In the rows, zero is written as 128.
The rows of R fall into 3 groups, which share some directions, and each row is roughly a mix of its group's hidden directions.
R:
[[119 130  92 154 142 115 151 174 138 148  56 161 127]
 [ 98 120  63 139 149 137 177 172 139 146 153 104 136]
 [102 159 118 146 126 122  47 152 117 110 110 169 141]
 [149 106 141 118 102 186 143 121 140 157 141 173 185]
 [125 110 181 140 116 121  95 177 135 138 171 150  80]
 [178 105 100 133 151 151 180 105 145 171 139 105  99]
 [159 124 140 143  91 127 146 106 124  47 101 125  97]
 [180 110 112 128 104 117 108 121 176 102  84 111  81]
 [ 85  95 143  95 107  68 169 131 120  92 124 143 116]
 [140 121 169 112 139 101  74 131 126 170 180 143 165]
 [137 183  64 121 143 118 128 153 114 185 135 121 118]
 [ 83  80 125 129 144 132  89 139 115 112 130  85  70]
 [169 137 124 137 135 130 137 110 109 141 151 189 196]
 [179  77 150 110  87 127 110  81 143 148 140 108 149]
 [152 142 111 107 123 151 129 126 106 199 188 127 153]
 [146 180  90 123  93 175 135 118  74 120 119 109 147]
 [129  91  55 118 169 135 146 129 175 106 124 138 141]
 [154 118  75 133 150 124 121 121 182  71 132 159 150]
 [160 141 149 136 151  53 113 129 158 131 171 120  96]
 [ 77 147 137 151 134 129 116 148 168 178 170 143  88]
 [139 127 170 148 138 171 128  88 145  89 114  72 100]
 [135 108  99 126 157 202 131 102 124 155 158 114  86]
 [ 90 160 114 124  76 116 145 115  60 104 132 102 134]
 [117 109 144 121 152 130 110 179 198 136 167 131  96]
 [161 143 146 119  93 144  68 140 146  73 134 165 115]
 [130 137  96 140 142 100 150  98 136 101 108 192  73]
 [ 78 122 139 104 131 116 146 124 111 170 204 132 142]
 [136 125 144  86 150  63 108  79 166 125 130 100 120]
 [146 194 102 133 157 171 181 146 116 128 107 123 133]
 [146 108  71 148 158 119 121 163 153 136 130  78 173]
 [ 65 156 104 121  99 184 116 145 139 130  95 101 117]
 [130  71 147 123 105 121  68 148 130 125 155 145  77]
 [ 82 102 111 104 166  97 139 123 107 192 151 151 126]
 [ 77  73  94 129 136 138 125 175 149 142 152 143  92]
 [130 139 167 143 139 120 122 161 194 165 117 128 182]
 [121  54 107 112 104 102 107 136 111 137  72 128 109]
 [152 219 124 150 150 124 158 119 153 114 121 116 125]
 [126 176 121 125 120 105 149 121 186 175 172  99 121]
 [154 110 115 111 115 176 107 123  92 200 153 130 148]
 [180 161 136 126 127 133 125 121  80 112 134 170 187]
 [157 113 118 101 132 132 135  88 160 124 165 182  74]
 [103 162 143 130 100 179  51 121 145 134 129 130 120]
 [149 169 173 158 104 110 112  90 154 121  70 116 120]
 [ 46 122 115 148 161 114 153 147 156 102 110 128 108]
 [131  51 120 132 124  91 105 132 106 104 141 165  92]
 [161 199 134 129 106 154 118 118 125 145 114 151 186]
 [103 139  74 128 154  90 149 159  95 126  71 136 116]
 [139 125 111 122 104 144 109 144 181 105  81  92  73]
 [124 129  86 160  97  87  82 100  94 107 135 162 103]
 [ 92  59 122 127 122  98 128 125  87 153  80 128 119]
 [124 160 137 171 156  97 194  95 117 147 122 126 162]
 [141  99 171 121  97 150  92  85 154 114 162 124 175]
 [149 150 124 148 140 155 161 133 108 154  52 169 130]
 [ 94 159 192 114 132 138 134  93 149 155 138  84 157]
 [157  97 109 135 128 201  72 144 134 127 127 113 154]
 [143 184  71 152 116 136 126 155 138 114  90 121 172]
 [161 118 131 130 108 175 172 119 105 133 160  65 147]
 [149  87 169 152 115  99  65  92 115 107 118 146 117]
 [172 141  86 132 142  87 162  90 103 130 128 172 100]
 [145 173  81 159 113 162 150 111 137  97  87 137  90]
 [122  91 106  97 124  91 186 145 129  82  93 128 104]
 [119 121 123 111 160 131 149 131  44  90 114 104 153]
 [151 207 112 147 125 156 134 146 170 137 120 163 140]
 [ 54 140 132 140 117 126 186 104 115 149 162 138 119]
 [185 153 106 164 150 117 197 132 136 123 147 129 146]
 [110 183  74 120 160  91 140 162 136  90 141 116 126]
 [ 90 123 117  86 105 130  79 102 106 189 109 139 117]
 [158 149 132 126 151 168 153 121 138 136  70 189 109]
 [181 104 139  82 102  76 145 133 152 142  98 131 157]
 [138  98 178 158 149 109 168 130 131  86 184 125 134]
 [111 123 142  95  90 164  57 108 135 158  98 123 117]
 [116 177  78 133 116 173  93 144 143 134  76 124 115]
 [161 169 107 181 176 104 130 145 150 110 116 169 132]
 [175 109 165 141 105 146 125  63 157 134 115 128 167]
 [ 86 138 140 143 178 160 178 108 113 126 165 123 167]
 [132  84  63 121 161 118 116  85 151 113  97 127 154]
 [ 85 134 108 122 159 148 168 110 130 170 154  67 133]
 [141 167 162 176 146 150 145 169 134 181 131 150 106]
 [149 119 172 127 128 107  45 133 152 119 102 154 136]
 [170 163  82 146 143 160 112  82 106 153  88 134 128]
 [160 146 121 165 150 160 132 141  88 144 161  75 168]
 [ 66 134  95 127 119 120 198 121 117 111 116 139  96]
 [168 107 142 148 147 125  68  98  77 158 103 117 135]
 [201 145 138 121  91 149  92 114 166 104 101 133 123]
 [163 101 143 103 109 105  82 102 119 107 190 113 154]
 [169 121 144 121 121 187 191 124 166 101 123 127 135]
 [104 161 160 128 143 168 167 166 172 149 104 114 163]
 [119 139 118 175 162 171 151 166 165 162 124 169 116]
 [ 94 100 133 104 100 139 135 164  89 149  57 120 131]
 [117 112 128 100  95 170  66 119 124 141  74 103 117]
 [ 91 135 114  78 150 148 162 160 175 155 112 134  90]
 [164 115  98 140 112  96  97 162 106 117 102  79 175]
 [ 97 144 112 151 161 171 156 126 143 198 155 128 113]
 [146 208 148 126 104 114 143 134 153 116 136 156 173]
 [118 146  84 148 111 144 186 129  93 100  86  93 118]
 [ 61 115 140 156 125 142  88 146 159 131  94 150  91]
 [154 120 164  81 104 107 137 194 122  96 149 116 105]
 [129 116  33 128 135 139 132 141 141  93 134 119 156]
 [148 147 159 176 148 114 114 168 151  62 128 128 150]
 [196  87 125  98 124 124  98 133 120  76 110 117 106]
 [197 122  90 124 152 129 168 133 134 142 153 114  80]
 [ 98 123 185 102  71 116 114 110 162 100 149 152 118]
 [126 135 157 106 101 119  38 137 114 144 117 121 157]
 [135 140 130 120 131  97 121  83  80 180  98 132  77]
 [ 97 104  68 117 157 135 120 144 116 116  97  72  95]
 [133 156 103 117  98 149 118 111  76 146  73  89 160]
 [ 99 121 120 185 172 151 106 119  71 106 121 114 102]
 [109 138 155 149 151 114 109 111 205 115 170 159 117]
 [113 167 180 118  88 103 122 147 109 140 147 178 166]
 [185 176 129 104 114 139 153 124 105 163 170 124 162]
 [143 155 193  89 101 158  98 131 143 105 167 122 111]
 [123 133 183 126  98 125  61  92 122 111 147 100 154]
 [148  86 151 158 130  61 102 103 128  89 129 138 157]
 [146 145 119 152 186 105 157 134 116  61 149 151 114]
 [114 187 149 138 135  71 155 136 123  94 103 101  97]
 [153 136 131 143 130 137 118 107  71 190  74 119 112]
 [191 142  66 102 135 134 142 152 100 124  93 111 131]
 [126 131 119 162 135 147  87 146 166 117 127 209 131]
 [172 176  93 158 154 114 153 112 127 179 141 155 146]
 [ 99 145  87 138 144 157 186 161 108 137 152  83 145]
 [124 133 125 157 137 130 159 144 121 172  88 205 127]
 [116 155  76 127 175 151 177 118 107 143 117  92 158]
 [107 112 127 131 142 133 111  59 117 165  64 124 146]
 [135  80 110 103 135 174 147 139  89 115 140 160 183]
 [115  95 156 137 151  90 167 148  87 126 167  96 168]
 [127 111 119 142 149  91 179 139 128  56 122 150  96]
 [126 176 154 175 122 102 110  85  95 174 110 134 116]
 [176 142 174 113 133 124 120  91 129 110  98 185  96]
 [149 113 112 122 105 131 137 113 141 227 136 128 129]
 [123 189 143 107 112 155 163  86  90 148 125 147  93]
 [127 119 155 106 139 110  90 126 164 203 136 157 156]
 [110  99  64  98 143 146 145 152 124 178 159 102 121]
 [ 99 117 146  99 131  80 116  92 118 172 103 128  71]
 [118 168 119 104  73 162 124 128  62 137 125 101 121]
 [ 92 119 139 116 117  84  96  81 140 125 110  79 173]
 [ 96  47 113 122 119 149 143 128 168 155 107 126 108]
 [121 153 145 146 107 108 114 116  85 169  90  73 165]
 [145 148 139 156 121 104  58 117 115  98  76 155 120]
 [164 135 150 155 154  73  79 134 140 127  99 169 149]
 [147 121 177 111 144 103 187 118 125 102 143 177  97]
 [104 128  74 139 171 103  98 159  78 149 140 146 104]
 [135  73 158 127 145 114 136 137 164  79 182 151 132]
 [197 140 111 130 123 118 108 128 163 100  70 153 114]
 [163 139 140 139 132 139 138 124  99 135 177 174  60]
 [130 124 175 152 146  75 104 148 168 150 147  84 152]
 [ 92 136 131  84  77 149 174 136 145 135 174 102 142]
 [ 94 126  81 115 154 114  99 135 200 144 146 100 122]
 [ 69 174 124 150 105 135 144 112 118 188 115 123 157]]

Here is one row of each group, with its name. Which group are the others in?
[104  97 110 145 172 156 148 112  84 191 149 135 133]
(31)
[131 157  66  99 115  89 135 123 107 169  84 151 131]
(114)
[100 139  91 167  94 138 131 108  98  90 110 136 188]
(57)

[125 191 178 165 115 126 123 109 105 172 104 118 143]
(57)
[116 191 162  89 113 117 128  87 123 154 149  99  95]
(57)
[166 156 140 161 112 127 161 130 144  50 152 133 121]
(114)
[ 95 131 135 142 135  92 154 184 182 107 146 166 113]
(57)
[110 130 141 134 137 133 100 149  56 126 124 188 162]
(31)
[125 176 140 117 154 136 166 133  68  88 137 113 168]
(31)
[ 96  90 129  87 115 147 139 179 129 110 109  69 144]
(114)
[190 103 169 130 120 133 145  97 106  92 124 164 163]
(31)
[131 164  51 101 152 121 139 104 160 133 114  95 143]
(57)
[147  55 157 136 113 130  91  85  97 133 102 137 139]
(31)
[131 140 152 161 143 169 110  55 147 123 117 161 157]
(57)
